In the rows, zero is written as 128.
These are runs of 8 systems, one row a step. Runs of the same system follow the same rule from any start.
k121, seq 1 (8 x 20):
[[165 192 148 147 171 102 110 131  95 151 111 131 135 133 120 176 138  91
  149 182]
 [116 191 180  91 133 133 141  96 107 119 117 151 135  99 179 149 134 148
  169 181]
 [123 144 161 107  98 139 162  58  80 125 103 133 128  96  86 125 124 156
  183 107]
 [163 119 174 143 133 121 158 121  79 110 128 110 149 143 103 112  45 126
  156 100]
 [132  72 157 102 100 129 100 123 108 134 138  94 118 182 169 107  72 144
  147 147]
 [119  59 111 152 120 109  63 113 106 183 140 119 124 154 109 144 134 167
  161 131]
 [163 153 127 189 160  98 111 131 121 177 133 117 124 170 113 178 125 126
  138 176]
 [128 182 168 108 137 115 112 137  94 142 108 130 115 126 167 158 160 124
  150 214]]
k459, seq 2 (8 x 20):
[[120 167  82 149  68 127 110  92 139 124  91 148  89  90 130 170 146 134
   96 146]
 [142 178 112 130 108 123  94 114 103  87  91 170 128  74 146 168  96  87
  104 125]
 [115 155 115 102 107 148 109  77 157  94 121 167 131 100 199 149  87 132
  116 127]
 [108 109  88  84 121 151  83  78 148 110 123 168 145  86 132 131 124 104
  126  66]
 [143 113 106 132 175 135  71  89 149 131 150 163 172 129 144 158  77 106
  136  82]
 [126  96 115  69 168 144  66  95 165 151 149 132 142 164 164 134 132 100
  147 125]
 [114 110 124 103 199 129  84 118 134 167 155 155 166 118 124 135 176 132
  174 117]
 [151 151 152 111 194 130 136  75 136 171 142 120 152 160 105 147 144 113
  187 134]]
k378, seq 3:
[[110 144 120 110 180 130  96  90 132 167 135 163 151 100 115 159 190 133
  176 130]
 [159 177 153 125 165 128 162  74 107 145 117 132 150 119  69 147 133 109
  178 111]
 [140 137 195  69 168 141 171 111 106 110 138 119 161 133 130  95 104 117
  178 113]
 [ 98  69 154 107 133 143 156 109 125 135 159 125 150 122 119  81 124 191
  171  86]
 [147  59 132 166 122 117 132 130 103 157 146  92 129 172  75 105  96 152
  150  96]
 [149  88 156 146 147 108 107 172 111 159 152  90 128 195 158 119 103 137
  139 174]
 [101 111 139 136 121 112 104 148 116 176 137 116 105 142 149 139 185 181
  148 195]
 [137 167 145 175 108 100 144 137  70 150 102 120 105 110  89 159 162 152
  145 174]]
k887, seq 4, 8 rows:
[[133 112 129 129  77 143 168 126 167 104 134  96  98 167 176 104  81 147
   91 141]
 [101  58  88 111  76 128  82 141 131 148 119 103  85 146 115 103 166 134
  105 127]
 [149 110  84 208 127  98  89 179 139 141 142 127 121 143 130 156 105 125
   80 134]
 [134 171 118 106 124 120  81 151 133 125 104 131 106 132 181 157 154  80
   98 193]
 [ 92 149 118 133 120 118 109 167 102  97 117 179 138  40 143 135 161 151
  111 124]
 [149 196 101 149 107 135 155  81 147  98  99 158 120  83 113 162 106 103
  103 103]
 [137 123 141  66 116 145 132 138 112  70 108 129 136 110 131  88  91  74
  107  85]
 [103  87  93 121 122 156 141 111 198 113 161 143 139 122 154 101 111 151
  101  73]]
k320, seq 5, 8 rows:
[[172 167 107 134 117 136 150  64 149 127 101 115 113 146  85 153 103  75
  121 106]
 [136  89 127  93 153 133  87 177 133  92 142 135 153 139 163 101  84  81
  102  94]
 [ 91  86  95 122 126 151 142  80 194 150 161 134 125 132 128 113 157 182
  138  93]
 [156 125  93 142 156 112  92 142 118 165 114 113 120 145  60 148 171  71
  121 116]
 [143 138 141 148 194 120 122 169 167 132 169 138 161 155 191 139 106 123
  115 157]
 [ 96 144 154  61 136 150 161 101 142 142 127 116 117 123 128  99 205 142
  163 150]
 [154 156 139 178 161 113 179 164 100 119 125 133 152  99  56 122 136 119
  129  93]
 [165 139 165 118 127 134 176 118 147 119 134  87 119 195 160 112  66 113
  124 156]]
k257, seq 6 (8 x 20):
[[132 139 111 191 128  98 129 190 100 147 122 125 115 109  80 142 178 136
  108 146]
 [143 202 155 171 113 112 167 155 118 119 111 126 106 123 158 156 127 141
  108 199]
 [ 94 169 148  98  76 134 160 143 106  87  96 142 104  67 148 114 161 146
  115 154]
 [120 142 128 159  80 138 188 107 126  85 120 144 126  77 116 115  86 168
  113  84]
 [139 104 103 122  54 141 118 102 136 101 104 113  94 146 148 121  65 114
   90 111]
 [106  72  77 133 115 131  69 153 158 109 146 156 136 112 165 124 106 129
   85  90]
 [129 124  53 174 130 129  88  91 187 163 136 146 115 132 122 172 145 130
  103 115]
 [156 172  92 136 156 116  73 138 128 132 106 149 129 114 124 174 143  53
  101 139]]
k889, seq 7 (8 x 20):
[[147 111  96 206  84 112 154 134 135 152 124  97  90 154  80 137 118 152
   99 125]
 [148 120 134 101 106 116  85 181 107 109 106 100 102 163 163 122 113  74
   94 172]
 [ 86 116 109 162 122 120 104 164 152 125 151 165 135  86 185 138 143 186
  103 146]
 [134 158  68 152  86 130 117  95 145 138  94 133  89 108  84 159 162 106
   96 120]
 [163 162 131 135 147 121 107 160 117  82 115 149 150 112 158 145  65  68
   93 121]
 [ 96 122 109 104 104 153 128  76 186 113 147 154 128 114 195 127 109 167
  122 117]
 [130  94  74 124 133 137 110 115 146 125 124 137 136 109  59 114 142  92
  114  46]
 [178 132 127 156 177 124 132 129 167 136 156 113 150 187 146 144  64  90
  110 127]]
k546, seq 8:
[[ 98 116  86 164 126 130 141 160 145 108 140 168 141  61 109 119 153 160
   97  78]
 [180 161 101 151 123 130 150 101 167 129 114 103 108 171 103 147  96  66
   92 118]
 [110  94 113  78 143 133  63 173 139 103 139 149 141 118 188 113 128  92
  100 125]
 [103 150  90 146 137 151 182  92 202 135 149 148 129 105 119 129 167 163
  113 100]
 [164 143 114 107 152 125 121 155 117 123 104 109 125 140  71 122 144  39
  106 106]
 [123 136 144 115 180 135 139 164 171 100 164 152 166 124 204 117 100 128
  111 133]
 [105 133 117  77 103 159 176  90 170 133 121 108  99 131 101  94 188 131
  128 120]
 [148 115 132 156 176 113 146 207 105 112 138 127 156 115  77 100 131  98
  108  84]]
k320, seq 9 (8 x 20):
[[153 114  63 192 146 119  98 101 168 167 140 132 125 154  95 170 120 119
  108 104]
 [135 126 122  86 172 126  63 147 151 147 139 126 134 166 179 142 148  78
  121 170]
 [ 87 148 135 112 181 138 147 133 156 136 155 165 160  82 143 124 196 162
  150 125]
 [166 197 140 133 164 130 181  90 133 141 112 120 133 131  68 145 149  91
  148 124]
 [159 132 174 102 171 130 156 171 114  92 139 116 161 150 144  94  76  85
  125 115]
 [103  78 148  98 113 151 182 107 152 126 152 107 129 142 122  73 125 179
  150  96]
 [148  83 107 162 115 114 124 145 100 159 121  91 113 151  41 115 145 118
  128 101]
 [149  98 128 176 143 104 105 179 137 152 154 105 125 185 168 136  93 140
  104 172]]
k887, seq 10 (8 x 20):
[[117 161 102 131 182 132 141 170 171 113 144 163 155  82 124 127 182 101
   96 105]
 [138 192 119 115 167 142 185 140 167 104 123 142 136  98 105 121 174  83
  101 110]
 [128 155 142 100 151 147 208 163 152  89 133 124 140 101 107  79 155 107
  105  96]
 [123 132 118 121 129 151 214 137 187 115 145 107 119 134 100  80 156 133
  100  96]
 [135 101 115 129 127 132 181 174 162 132 137  82 109 165  86  79 164 110
   93 114]
 [131 114 119 156 131 123 169 200 166 140 148  90 107 168 129  96 160 137
   84 155]
 [123 141 114 148 115 117 154 183 149 149 125 101  91 141 121 119 201 134
   93 180]
 [129 161 127 174 102 105 164 199 111 119 110 119  98 107 115 128 167 136
   89 166]]
k459, seq 11:
[[105  74 131 146 152 121  78 136 125 139 165 161 163 116 172 133  95 180
  152 113]
 [134  94  95 108 120 135  89  58 148 180 127 107 105 173  96 142 151 122
  156 125]
 [141 125 155 125 178 100  68 161  63 146 129 143 158 121 125 147 132 107
  165 144]
 [119 150 161 117 130 135 147  71 143 163 142 117 120 154 166 145 140 177
  176 185]
 [118 125 160  76 121 131 133 116  62 125 101 125 130  98  73 103 167 115
  176 111]
 [146 129 178 170 139 119 168 110  97 128 145 129 153 133 134 131  58 177
  167 124]
 [123  76 142  76  71 142 131 109 109 132 114  78  95 172 123  84 120 132
  139 132]
 [114  71 126 180 121 103 102 174  76 136 141 138 144 101 102 122 124 181
  140 106]]
k378, seq 12 (8 x 20):
[[122 152 139 163 125  99  77 134  64 135 110 160 134  85 138 176 129 154
  153 165]
 [140 181 149 115  86 129 129  52  99 128  91 129 105 120 145 166 107 133
  158 171]
 [116 136 159  79 107 128  97 116  57  93  97 153 139  73 137 123 111 118
  158 119]
 [119 121 133 134  94 138 120  54 116 112 125 157 140 104 152 147  61 170
  156  99]
 [137  73 118  88  97 133  65  90  91 129 110 116 119 146 114 120  82  99
  147  98]
 [131  93 124 140 157 117  48 115 114 141 152 161 163 132 171 157  78 136
  151 121]
 [129 115 109 107 128 131  65  56 129 182 122 125 116 159 124 162 145 126
  170 148]
 [142 145 149 126 179 108  77 120  69 150 120 151 162 111 106 161 138 104
  179 136]]
k257, seq 13:
[[153 179 170 127 144 134 187  67 103 135 117 124 144 120  86 137 116 133
  180 120]
 [144 118 189  64 122 135 137 125  79  97 114 102 133 148 145  96  81 102
  157 132]
 [ 95  56 152 101 135 142 139 128 133 131 166 124 149 135 144  79 115 186
  161 100]
 [136  58 110 158 107 118 107 109 109 175 133  92 113 169  66 122 126 149
  150 105]
 [151  97 136 167 150  92  70 190  88 152 137 115 134 162 144 144 105 124
  125 165]
 [ 97 140 142 139 134 115 107 137 122 167 138 138 117 117 164 154 189 180
  152 198]
 [125 172 146 153 115 109 146 117  66 132  99 144 124  72  74 151 164 153
  158 139]
 [149 180 182 135 102 123 163 112  79  95 107 132 131 113 160 142  60 139
  146 158]]
k121, seq 14, 8 rows:
[[116 120 103 155 112 116 110 214 124  91 123 145 124  86 149 122 136 119
   67 122]
 [109 143  68 156  77 140 129 121 182 110 119 146 100 101 153 144 133 137
   69 126]
 [134 142  77 132 110 128 100 154 125  98 100 149 119  81  95 138 144  76
   78  91]
 [131 155  94 138 137 139 120 133 175  82 134 171 146  92 176 144  94 105
   79 102]
 [119 128  83  76 105 154  95  93 164 106 109 141 115 108 128 124 137  73
   97  88]
 [132 117  91 128 177 138 100 128 160 109 146 170 173  95 118 130 114  92
  110  53]
 [149 136  97  84 158 154 123  96 201 121 141 127 134 162 150 124 117  71
  103 106]
 [111 100 109  67 184 145  89 136 153 130 149 147 158 118 123 107 171  89
  134  86]]
k889, seq 15:
[[159 141 140 108 196 135 157 121 135 136 139 122 162 138  70 111 141  78
  151  82]
 [145 147 182 103 188 137 184 114 152 141 162 110 153 168 149 111 120 133
  163 147]
 [105 115 160  73 153 141 172 126 129 145 140 114 135 127  97  82 195 146
  170 123]
 [147 145 163 166 158 111 198 162 107 145 137  99 137 140  70 110 152 149
  147 134]
 [133 155 190  98 111 125 183 148 100 130 116  84 101 161 140 104 145 133
  145 195]
 [ 94 120 166 129 106 115 167 190  85 115 126 124 121  88 123  89 167 181
  140 150]
 [134 142 133 180  65 110 178 143 101 132 103  96  83 129  93 127 133 167
  114 155]
 [135 124 149 122  68 114 121 186  79  95  97 105  98 128 147 111 103 111
   98 164]]
k546, seq 16:
[[104 150 136 155 139 140 193  86 175 136 158 145 140 109 148 128 140 199
  147 125]
 [156 125 136  99 116 121 126 133  80 136  91  90 105 146  58 113 147  71
  136 122]
 [130 120 159 153 167 116 130 177 123 109 165 148 170 123 187 124  76 158
  127 137]
 [114 126 124  93  74 148 155  64 152 149 113  95  80 154 123 118 162 151
  141 154]
 [131  96 125 165 148 102 101 201  69 125 128 135 148  96  78 119 138 125
  123 100]
 [156 166 144 160 128 126 160  94 167 139 141 113 119 175 177 156  77 141
  123 175]
 [ 92  95 121  71  84 130  76 142  90 128  99 125 102 103 128 110 181 122
  135 143]
 [133 156 122 217 147 115 171 139 134 124 144 156 154  91 109 150 109 174
  120 106]]

Name the system that made each run.
seq 17:
[[154 116 119 137 141 130  83  82 108 114 124 158 162 114 125 154  51 106
  144  73]
 [128 101 119  84 146 142  59  70 150 144 140 140 141 159 177 147 100 110
  152 130]]
 -> k257
seq 18, 2 rows:
[[132  84 137 120 108 123 137 206  96  89 122 106 127 126 111  76 105 102
   92 102]
 [113  88 101 169  83 135 160 122 177 137 152 108  99 154 141 113 111 190
   98 125]]
 -> k320
seq 19, 2 rows:
[[120 124 110 144 163 133 180 155 149 126 143 135 146  95  65  99 178 128
  116  71]
 [143 142 139 127 141 141 203 177 179  95 146 105 126 151 143  88 122 109
   81 126]]
 -> k121
seq 20 (2 x 20):
[[123 148 106 136 105 137 122  83 188 150 135 120 101 163 188 159 127 150
  114 180]
 [113 137 109  87 130 128  86 146  97 116  98 153 128  72  98 125 189  87
  127 113]]
 -> k459
seq 21:
[[140 100 102 108 173 117  39 161 134 148 139 127 135 161 149 144 135  70
  115 140]
 [118 150 119 138 205 126 118 126 165 168 161 153 154 121 134 154 189 139
  153 146]]
 -> k257
seq 22 (2 x 20):
[[170 139 178  82 130 125 128 120  84 112 104  95 127 168 134 118  79  74
  149 145]
 [ 96  69 156 120 119 133 139 151 106 107 153 142 155 102 144  83  99 187
  152  89]]
 -> k320
seq 23 (2 x 20):
[[158 113 166  84 148 126  97 129 114 124 133 105 138 186 173 122  74  86
  143 154]
 [ 82  74 135  85 164 138 108 136 140 150 161 138 151 118 139  95 180 165
  164 115]]
 -> k257
seq 24:
[[132 139 114 169 110 104 123 184  77 123  99 137 116  81  69 134 167 120
  111 122]
 [145 189 154 177 114 120 173 132 140 109 128 133 122 127 181 155  87 155
  110 179]]
 -> k257
seq 25:
[[137 138 158 197 168  99 138 159  89 142 152 145 160 109 118 153 113 177
  158 139]
 [129 156 162 110  81 123 129  91  88 147  95 104  88 145 146 146 140 147
  159 201]]
 -> k257
seq 26, 2 rows:
[[118 115  89 180 181 111 104 175 143 141 158 166 160  90 111 144 159 134
  108  98]
 [159 195 116 152 130 122 141  80 154 161 111 115 103 157 122 178 144 105
  125 180]]
 -> k257
seq 27:
[[139 175 124  62 139 140  97  97 118 104  89 146 130 104 127 141 144  50
  132 122]
 [126 134 123 128 166 146 143 117 156  90 152 172 180  86 144 122  87 128
  124  63]]
 -> k320
seq 28, 2 rows:
[[144  79 105  92 140 147 100  71 152 137 137 116 141 164 106 118  90  93
  143  67]
 [128  63 127 118 183 118  60 163 125 148 167 136 161 155 155 121 109 120
  141 116]]
 -> k459
seq 29 (2 x 20):
[[ 94  45 129 137 122 117 103 173 118 152 159 113 126 142 135  94 150 182
  139 130]
 [142 114 100 200 118 111 145 138 154 179 141  97  99 170  98 144 151 158
  107 154]]
 -> k121
seq 30:
[[147 130 154 118 212 131 157 140 138 124 160 143 185 124 108 108 116 107
  151  83]
 [145 104 154  95 167 146 171  89 147 150 154  93 146 177  97  93 119 125
  169 105]]
 -> k320
seq 31:
[[141 112 127  77 197 135  96 100 146 166 144 118 149 169 113 127 159  85
  166 117]
 [125 129 144 128 212 123 137 121 133 166 162 145 176 125 104 133 162 142
  179 114]]
 -> k378
seq 32:
[[135 106 133  72 133 150 135 107 115  92 118 137 152 107  97  94 101  89
  137  53]
 [132  86 112 121 155 151 147 105 191 123 169 128 158 153 140 103  85 132
  124  69]]
 -> k887
seq 33:
[[120 124  90 119 119 132  67  88 172 161 131 131 106 161 176 167 147 120
  117 172]
 [121 147  97 132 168 120  82 148 113 131 123 172 152  69  98 153 175  98
  128  99]]
 -> k257
seq 34 (2 x 20):
[[157 158 139 147 189 116 152 176 105 119 128 138 161 103  71 122 148  84
  127  95]
 [135 163 159 110 155 154 205  96 189 121 149 118 138 157 160 113 114 142
  135 138]]
 -> k378
